In the data rows, the value 128 means zero.
The table, row by row:
[131 134 136 100  93 166 101 133 138  72 123 114 141 116  99  93]
[158 101 141 164 126 140 138 156 154 169  85 135 117 103 123 102]
[ 98  98  71 128 101  88 127 136 148 114 158 111 145 114 141 118]
[147 119 107  90 106  91 129  88 114 133 126 109 137 107 118  72]
[103 168 135 101 120 151 125 182 142 103 158 114 145 149 139 158]
[131 160  88 134 127 111 170 122 134  70 131 132 149 118  95 104]
[127 132 129 122 109 112 133  91 101 184 148  87 159 133 151 152]
[155 155  90 106 137  94 117 115  92 154 159 142  92 144 124 129]
[109  59 156 140 122 154 120 105 158 108 105 109 148 111 131 118]
[157 160 104 104 111 138 105 105  98 100 163 137 101 124  89  97]
[123 167 122 115 141 100 141 193 128 158 111 127 124 168 148 145]
[160 120  91 128  91 135 137 113 152 150 138  93 175 171 134 118]
[ 88 153 161 110 114 158 167 159 174 115 131 122 120 107 145 117]
[165 131  97 118 141 120 165 114 158 113 117 159 167 170 145 133]
[129 110 132  90  97 153  84 139 144  88 111 111 135 141 106  94]
[136  94 141 159 146 115  98 160 116 136  80 111 156 150 105 138]
[135 111 133 130  99 107 116 129  99 196 133 108 105 162 140 110]
[ 80 159 156 132 130 148 114 169 122  94 146 110 107  99 110 142]
[137 105 110 160 143 119 139  65 102 147 160 140 108 102 127 138]
[115 110 124 147 157  89 144 145 124 182 120 130 125 151 161 160]
[148 151 193 114 156 151 140 131 113 160 101 166 114 126 130 126]
[148 132 107 189 115 108 145  89 102 170 115 134 128 113 142 122]
[139 146 146 173 122 152 105  71 114 129 118 132 135  96 140 130]
[ 96 154 150 121 111  93 131  95  88 141 158 113 153  93 154 128]
[130  84 118 158 152 109 134  68 111 160 146 136 117 110 144 147]
[101  73 140 153 153 109 139 131 139 170 108 127 144 138 167 160]
[111 121 141 128 165 135 119 159 127  90 106 168  75 106 111 126]
[113 118 123 124 153  89 131 159 128 177 107 126 132 167 164 154]
[133 158 136 110  95 166 120 145 140  75 120 120 139 117  91  95]
[128 189 118 146 148 101 163 162 116 166 126 142 117 135 150 150]
[153  75 112 156 109 133 121 119 127 165 144 165 125  86 140 125]
[114 109 137  94 142 116 118 191 136 116 108 105 142 170  98 138]
[186 104 139 141 124 157 117 139 146 144  92 164 128 113 108  94]
[135 111 168 159 150  95 163 147 101 132 100 162 151 152 114 120]
[120  83 145  95 112 139  84 144 155 106  99 104 147 153 122 104]
[130 149 141 138 110 163 122  67 124 119 147 155 119  87 152 125]
[143 100 103  87 135  96  79 131 115 149 130 124 114 175 131 124]
[156 134  93  86 124 124 139 122 148 136 133 136 172 172 162 131]
[164 109 101 128 121 143 130 117 128 185 126  91 152 167 136 146]
[134 108 113  89 132  97  86 158 123 152 117 118 119 182 142 130]
[144 107  82 146 129  77 160 151 120 175 121 127 124 146 121 120]
[111 152 101 161 115 158 140 117 133  74 128  93 127 157  95 129]
[ 96 135 165 126 164 121 119 133  93 124 124 154  84  81 137 148]
[139  63 119 102 125 136 130 161 145 141 162 160 122 107 131 121]
[105 154 169 112 149 142  99 138 127  89  97  95 149 157 113 140]
[173 120 120 106 115 163  91  99 145  92 115 152 152 120 126 101]
[135 110 137 129 166 143 124 126  96 185 118 118  90 119 135 169]
[144 117 129  56 129 145 108 108 158 118 134 129 162 114 162 130]
[141 118 135  84 100 148  81 132 137  84 128 121 134 138 100  89]
[139 138 141 195 134 127 102  93 105 143  86 104 150 129 126 135]
[118  95 133 167 128  76 163 148 109 121 112 144 165 151 109 112]
[159 116 101 104 105  88 133  83 115 146 127 117 139 124 125  77]
[109 127 145 130 165 139 121 152 124  92 107 168  81 100 115 125]
[156 157 115 144 137 168 101  91 107 103 125 110 110 159 101 142]
[131 185 141 121 104 159 140 153 138  80 126 126 138 116  97 104]
[134 128 126  51  96 123 105 124 133 147 141 100 142 119 154 107]
[140 105 127  84 101 144  70 127 134  93 125 116 131 149 105  97]
[131 159 137  88 111 136 108 184 147 105 104 115 143 157 122 112]
[ 97  89 152 173 148 131 163 121 149 143 110 124 149 109 154 146]
[146 133 104 166 108 132 149  72 118 160 148 151 113  93 154 116]
[119 125 141  67 112 127  94 110 122 127 139 105 128  78 128  96]
[ 95 159 151 144 111 136 124 187 115 130 155 107 102 143 116 151]
[159  99 110 127 149 152 128 130 120 190 111 108 120 155 131 161]
[114 172 132 127 117 183 137 125 162  91 134  94 103 137 117 130]
[127 131 132 112  86 116 114 150 107 190 144 102 115 171 142 133]
[125 131 121 115 154  88 126 165 127 174 115 129 122 174 157 153]
[137 100 133 107  97 160  94 103 135  76 131 120 130 113  95  97]
[121 189 125 133 111 139 146  71 126 117 144 126 106 114 149 123]
[148 100  76 150 121  92 163 143 125 177 142 149 107 126 131 115]
[145 153 158 165 143 147 145 120 103 109  94 134 130 170  87 130]
[134 140 115 176 131 142 134 111 105  87 108 107 126 176  84 130]
[152 154  98 127 126 122 128  82  92 128 172 150  91 115 102 123]
[112 134 130 159 156  94 170 139 122 175 122 131 131 135 163 163]
[122 136 127 107 108 162 137  89 141 114 175 162 104  80 152 125]
[133 108 103 120 154  88 114 120 110 175 135 134 106 156 148 145]
[112 162 157 152 113 163 169 148 154  93 109 120 151  94 121 123]
[121 185 126 138 139 112 164 176 126 156 119 134 132 136 147 151]
[152 117 106 137 116 140 131 149 180  79 116 138 138 154 104  96]
[125 147 117 145 159  90 157 141 113 183 132 139 119 142 161 165]
[ 79 155 122 104 138 103 135 109  97 110 172 107 130 156 136 162]
[157 174  94  89 128 110 107 133  96 131 149 135 103 155 112 120]
[141 213 112 123 123 136 151 158 116 120 142 140 117 125 115 123]
[148 189 116  92 103 139 118 166 119 105 132 131 122 144 102 103]
[159 108  99 134 129 153 127 161 175  98  98 133 120 161 103 111]
[150 103 118  91 140 100  91 123 119 172 142 147 130  98 157 131]
[101  64 154 128 138 123 114 146 157 138  98 108 154 143 158 132]
[118 169 129 168 147 123 182 133 113 153 135 144 126 108 145 155]
[142 202 122 102 115 132 131 181 128 115 121 130 124 144 117 118]
[137  85 113 151 137  68 123 132  95 147 120 146 165 141 120 123]
[150 122  98 135 139 115 119  67  94 142 166 141  95 114 119 132]
[103 103 137 160 160  98 153 131 137 178 113 131 133 133 169 167]
[129  85 131 158 128 150 133  60 118 115 149 135 125  87 118 124]
[100 174 120  80 135 117 153 150 139  98 140 101 116 166 121 121]
[122 156 111  91 134 142 148 149 165  79 148 130 170 140 133 143]
[146 105 114 116 112 147 103  66 111 107 161 131 114 109  98 104]
[ 83 150 167 121 137 109 122 135 107  93 135 163 109  79 128 119]
[115  43 141 129 125 133  98  92 139 129 122 116 139 126 126 118]
[151  98 158 113 150  91 114 134  98 179 119 173 138 113 142 126]
[133 146 135 175 136 137 152 123 104 102 101 128 135 180  86 126]
[ 61 141 120 134 137 102 149 134 123 131 146  80 131 131 154 167]
[118 169 147 119 123 134 147 202 146 123  98 124 143 148 146 129]
[ 73 138 126 133 137  91 156 136 106 141 163  92 117 146 137 160]
[131 175 165  94 131 186 128 127 150 131 123 123  97 108 142 133]
[149 102 122 189 144 125 145 117 124 160 106 157 118 168 136 146]
[115 115 175  94 130 180  85 129 139  86 132 131 142 110 130 145]
[148 117 149 165 147 104 142 122  83 132  98 155 145 159  96 129]
[149 142 110 181 118 121 136  73 106 153 125 136 123 100 148 123]
[174 130 135 100 119 138 106 102 111 110 152 182 127 154 107 107]
[163 103 103 131 148 154 132 132 132 182 110 107 118 165 123 153]
[ 83 149 165 120 126 101 124 121 107  94 142 151 119  84 132 121]
[ 94 156 173 132 121 148 180 159 156 108 113 134 126 124 136 116]
[154  98 111 136 168 167 123 158 143 148  96 139  88 149 112 143]
[155  70 100 164 132  96 132 151 114 174 115 136 134 130 120 128]
[152  63  99 144 121 108 132 146 124 166 140 158 124 106 128 120]
[ 95 137 169 121 155 116 126 117  79 146 138 135 103  81 144 148]
[116 135 135 132 134 131 122 153 150  61 118 169 104 111 108 105]
[134 137 116 171 146 124 166  81 103 145 159 148 112  90 130 151]
[159 122 102 185 118 106 139  92 106 172 108 138 128 110 138 124]
[124 158 112 161 136 139 158 169 143 110 139 145 143 176 129 168]
The rows of a group all lie on one hidden flat surface, such as a line or a plane, and each surface passes through zero. There are 6 groups.
Some new rows, each followed by its group:
[150 107  92 109 138 102  95  88  97 152 154 137  91 147 123 133] u
[104 138 162 159 115 168 162 139 160 104 109 123 156  90 124 124] u
[ 83 108 123 139  97  97 169 169 158 107 136 119 150 120 142 113] e
[ 87 157 160 124 119  96 125  99  90 126 153 123 137  85 148 135] p
[166  94  97 135 144 162 125 152 158 135 106 128 114 167 109 132] p
[173 101  88 136 130 157 129 147 164 141 108 112 130 175 113 131] p
[107  94 140 109 124  84 141 159 140 162 131 157 145  96 162 117] e
[115  93 128 147 160  97 139 126 122 182 121 129 123 144 166 164] u
[143 115 119 178 138 105 128 112  94 108 110 128 148 170  88 131] e
[149 164  99 134 148  92 146 113  90 165 161 146  95 134 129 150] u
[121 100 176 114 136 163  76 143 135  97 114 130 150 120 116 140] z
[137 117 115 150 110  87 129  94  88 149 119 117 106 114  98  78] l
[116 134  95  88 105 144 104 125 162 123 165 100 112 101 162 130] e
[120 110 143 149 107 170 140  89 144  88 133 123 140  83 105 113] u
[120 195 111 148 135  97 163  98 116 132 113  97 115 157 133 121] z
[137 114 135 125 151 138 129 110  91 196 121 101 118 129 140 170] p
[134 131 165 167 125 165  86  86 110 114 113 136 145  99 138 139] z
[120 122 102  75 126 111 161 172 153 128 155 133 108 156 123 118] z
[155 126 104 126  90 125 136 108 139 157 145  89 170 161 133 125] p
[113  93 149 176 136 141 152  79 134 125 137 128 138  85 131 140] u
[156 143 105 139 127 135 126  69  94 116 170 148  98  97 102 118] u
[ 99 139 153 104 151 168 116 157 154  89 139 129 141 105 144 164] l
[112  61 132 118 142 105  94 136 146 154 101 117 139 159 154 139] u
[ 98 151 133 184 123 115 143 151  98  99 129 115  94 113  87 121] l
[166 124  83 105 125 103 157  92 137 128 123 136 166 149 126 100] l
[116 104 164 159 141 155 104 151 122 162 125 139 102 146 147 169] l
[ 93 151 147 159 149 146 133 157 134  80 132 127 111  99 101 150] l
[117 173 141 173 132 145 188 140 135 130 126 135 141  92 132 144] u
[130 115 149 162 147 153 119 150 134 167 116 152 109 166 152 169] l
[130 159 105  78 103 126 135 157 146 130 162 115 163 173 144 137] l
[150 103  66 141 120 100  85  99 106 125 151 111 134 143 121 134] e
[146 101 116 145 114 149 131  89 129 149 156 168 115  75 150 123] z
[174 102  89 137 122 155 125 148 164 138 111 118 131 177 115 127] p
[167 101  94 135 133 158 124 158 169 122 102 129 117 170 101 122] p
[140 139 113 123  82 116 137  97 132 141 150  92 185 152 139 114] p
[164 129 120 101 115 160  91  95 143  81 119 159 148 125 126 108] i
[104 145 171 159 129 135 185 154 134 107 100 136 136 145 111 118] e
[135 116  78 165 119 111 110 108 110 101 132 106 137 164  92 133] e
[106 117 107  87 102 130 116 143 166 138 158 109 118  83 164 124] e
[115 160 114 135 130 111 146 130 121  74 136 112 126  81  89  99] l
[132 183 134 150 109 161 163 131 128  91 142 134 130  91 104 111] u
[125 165 185  93 140 171 146 144 141 144 112 145 109 107 145 127] e
[110 121 144 127 178 143 117 152 110 127 108 157  66 102 120 147] p
[138 117 118 134 137 141 123 164 168  76 108 161 103 136 100 107] p
[119 117 148 131 175 142 122 154 117 119 104 162  73 105 111 144] p
[ 88 125  99 159  98 119 157 141 146  76 127  98 139 144 111 120] e
[126 108 114 126 159  82 124 144 122 181 122 129 117 163 162 158] u
[138 118 131 124 155 137 125 114  94 196 123 107 117 131 139 168] p
[191 110 147 132 120 137 123 137 127 151 116 178 110 137 103  92] i
[126 129 139 125 126 117 135  97  86 189 144  94 144 123 154 158] p
[151 111 118  90 142 109  81 114 119 175 145 143 129  99 155 137] e
[150 126  98 129 128 123 121  63  97 123 171 144 101 104 104 124] u
[131 164 132 160 111 165 165 104 127  90 145 140 127  78 115 120] u
[164 101 108 133 145 157 129 129 131 186 114 101 126 159 132 153] p
[128 109 142 133 170 150 125  95 149  92  96 153 132  79 128 130] l
[106 166 151 164 127 157 177 156 146 113 117 129 148 103 129 128] u
[117 104 166 133 110 135  89 130 103 188 127 113  89 123 142 129] l
[158 170  92 101 118 110 110 119  96 128 158 140  96 141 108 116] u
[141 104 134 132 167 135 127  81 138  96 100 149 133  74 121 113] l
[163 145  97 126 134 163  78  89 112 119 138 108 108 149 110 144] e
[142 111 136  70 126 150 102 122 150 154 136 129 149 142 175 141] l
[111 138 175  98 129 176  92 124 139  79 130 128 139 116 131 140] z
How many dimensions does each group's flat surface have? Groups go in the order their names first appear in the answers above:
4 4 3 4 5 3
